Each row has a name. Each question is about the rows just above it.

[107 153 134 162 121 166 156 100 141 169 119 139  75 129  83 162] = J_419
[121  97 104 131 119  93 110 136 121  83  56 171 120  82  57 198] = J_218
[126 141  94 129  97 115 101 138 114 177 145 152 152  97  74 181] = J_597
[ 94  88 196 146 141 148 122 152  51 101 118 105 134 162 103 127] = J_812
[124 143  98 145 118 129 140 106 159 144  99 159  90  98  75 181] = J_361
[153 107  87 138 114 129 145 101 177 152 115 152  97 101 103 160] = J_819
[145 135  78 116 118  98 122 120 166 119  98 162 121  86 110 162] = J_128
[147 127  82 112 118  92 116 123 161 110  95 162 131  87 113 159] = J_76
[ 81 120 191 172 134 178 145 128  78 141 126 108  96 165  82 142] = J_820
[119  88 164 118 139 112 104 162  76  86 126 115 166 143 141 109] = J_843
[102 150 155 164 128 175 157 107 125 167 134 119  80 147  92 145] = J_776
The next 3 entries after [107 153]: | [134 162 121]
Give the next 3 entries after [138 114 129 145 101 177 152 115 152  97]. | [101 103 160]
The next 3 entries after [145 135  78 116]: | [118  98 122]
Does one of the named rows hold [115 166 143] side by side, in this order? | yes
Among the named rows, does one hold [151 115] next to each other, in this order? | no
Give the next 3 entries after [136 121  83  56]. | [171 120  82]
Among the named rows, does one hold [164 118 139] next to each other, in this order? | yes

[158  97 138  75 134]  J_218
[169  87  97 168 123]  J_293
[ 99 112 122 144 128]  J_820
[169 162 142  89  98]  J_843
[ 52 105 171 195 170]  J_76
[ 92 120 145 119 150]  J_776
[100 139 118 151 112]  J_597
[135  65 102 120 149]  J_419
[193 106 123  83 115]  J_819
Is [100 139 118] printed in one of the named rows, side by side and in this order? | yes
Whose row is [158  97 138  75 134]? | J_218
The row with [193 106 123  83 115] is | J_819
Among the named rows, does one hold [100 139] next to each other, in this order? | yes
Where do [135  65 102 120 149] appear? | J_419
Does one of the named rows hold [134  75] side by side, in this order? | no

[ 89 130 129 105 136 151 130 127] = J_776
[120 132 112 148 108 124 126 170] = J_76
[132 135 130 161 125 132 134 217] = J_812
[135 130 161 132 137 127 134 134] = J_293
[123 120 137 140 125 146 148 128] = J_843
Does one of the named rows hold [148 128] side by side, in this order? | yes
Among the named rows, does one hold [217 134] next to each other, in this order? | no
The next 3 entries after [132 135 130 161]: | [125 132 134]

[160 107  83 143 182 165 122 161 177  72 157 167 164 102 189 182  86 125
 164 168]  J_293
[160 107  83 143 182 165 122 161 177  72 157 167 177 106  90  70  74 138
 160 184]  J_76
[160 107  83 143 182 165 122 161 177  72 157 167 110 176 113  75 186 178
 176 110]  J_128
Does one of the named rows hold [ 74 138 160] side by side, in this order? | yes
Whose row is [160 107  83 143 182 165 122 161 177  72 157 167 177 106  90  70  74 138
 160 184]? | J_76

[150  85 126  82]  J_293
[150  85 169 225]  J_597
[150  85 126 197]  J_776
[141 130 107 180]  J_218
Whose row is [150  85 126  82]? | J_293
Is [197 126  85 150] printed in one of the named rows, side by side and in this order? | no
Does one of the named rows hold [ 85 169] side by side, in this order? | yes

[103 130 137  78 187  93 152] -> J_820
[103 130 137  76 131 137  65] -> J_218
[100 125 104  76 113 140 157] -> J_293
[159 213 131 100 149 185 147] -> J_812
[100 125 203  76 131 137  65] -> J_361
[149 107  88 192  82 134 135] -> J_128
[100 125 137  78 131 137 145] -> J_597
What are the next 3 entries after [107  88]? | [192  82 134]
Whose row is [103 130 137  78 187  93 152]? | J_820
Does one of the named rows hold [100 125] side by side, in this order? | yes

[180 178 158 195  76  84 183] : J_361
[ 77 137 184  73  45 194  80] : J_128
[118 184 137 177 175 164  99] : J_843
[ 67 166 151 188 182 169  93] : J_819
[181 174 155 194  78  85 184] : J_76
[183 100  94 116 159  81 183] : J_820
[ 49 142 176  80 106 198  66] : J_597
[ 95 116 164  75  64 178  97] : J_293
[168  59  66  83 178  90 170] : J_419
[186 130 116 149 145  77 178] : J_776
Among the named rows, does one hold [ 90 178] next to each other, in this order? | no
The next 3 entries after [116 164]: | [ 75  64 178]
The next 3 entries after [118 184]: | [137 177 175]
The next 3 entries after [137 184]: | [ 73  45 194]
What are the next 3 entries after [137 177]? | [175 164  99]
Give the next 3 entries after [116 149]. | [145  77 178]

[167 200 141  30] : J_597
[134 198 112  45] : J_361
[119 157 139  85] : J_293
[132 182  95  49] : J_843
[114 209 111  62] : J_419
[154 189 115  42] : J_128
[116 117  82 104] : J_820
[140 209 144  38] : J_76
[131 180 100  50] : J_218
Among the named rows, does one hold [116 117  82] next to each other, in this order? | yes
Which row holds [134 198 112  45]? | J_361
Does one of the named rows hold [ 50 100] side by side, in this order? | no
Does one of the named rows hold [115 189 154] side by side, in this order? | no
Whose row is [119 157 139  85]? | J_293

[ 90 143  71 191  76 149 104  81  54 204 194 108 130  58 207 176 159 139
 123 110 104 142  79 171 147 108  96 124  99 131 112 189 125] -> J_820
[ 76 125 150 178 138 161 197  51 135 119 164  51  78 199 107 150  85 160
 141 167 176 158  70  65  75 204 198 159 143  51 107 111 193] -> J_597
[152  97  52 156  52 169 204 110 159 183 175  87 201 145 179 205 188 122
 189 109 128  83 152 142  57  81 181  92 197 190 102 102  61] -> J_128
[168  86 121 111 144 117  84 116 156  96  69 190 106 206 182 158 190 103
 130 152 189 145 180  83 125 204 156  75 190 177 196 124  52] -> J_776
[152  97  52 156  52 169 204 110 205 183 175  87 201 145 179 205 188 122
 189 109 128  83 152 142 181  81 181  92 197 151 121 102  61] -> J_218
[163  79 195 172 104 109 100 198 205 153 112 179 180 180 112  72 128 110
 196 161 170  79  49  66 195  82 166 171  76 111 126 122 163] -> J_76
[195  82 166 169  76 171  61  86 156  68 152 196 167  77 153 114 129 165
 102 185 145 105 188  70  84  73  78  91  58  50 144 203  61] -> J_293
[191 185  57 157  54 182 130 167 136  94  80  80 191  90 143 162 148 130
 170 141 118  51 143 181 128  63  80 168 100 130 113 163 101] -> J_819
Does one of the named rows hold [195  66  49] side by side, in this order? | no
Give the next 3 entries after [195  82 166 171  76]. | [111 126 122]

[147 110  74  94 132] = J_820
[147 110 159  94 132] = J_597
[ 48 209 119 136 142] = J_419
[177 110  74  94 132] = J_776
Is [159  94] printed in one of the named rows, side by side and in this order? | yes
Whose row is [147 110  74  94 132]? | J_820
[177 110  74  94 132] is in which row? | J_776
Does one of the named rows hold [209 119 136 142] side by side, in this order? | yes

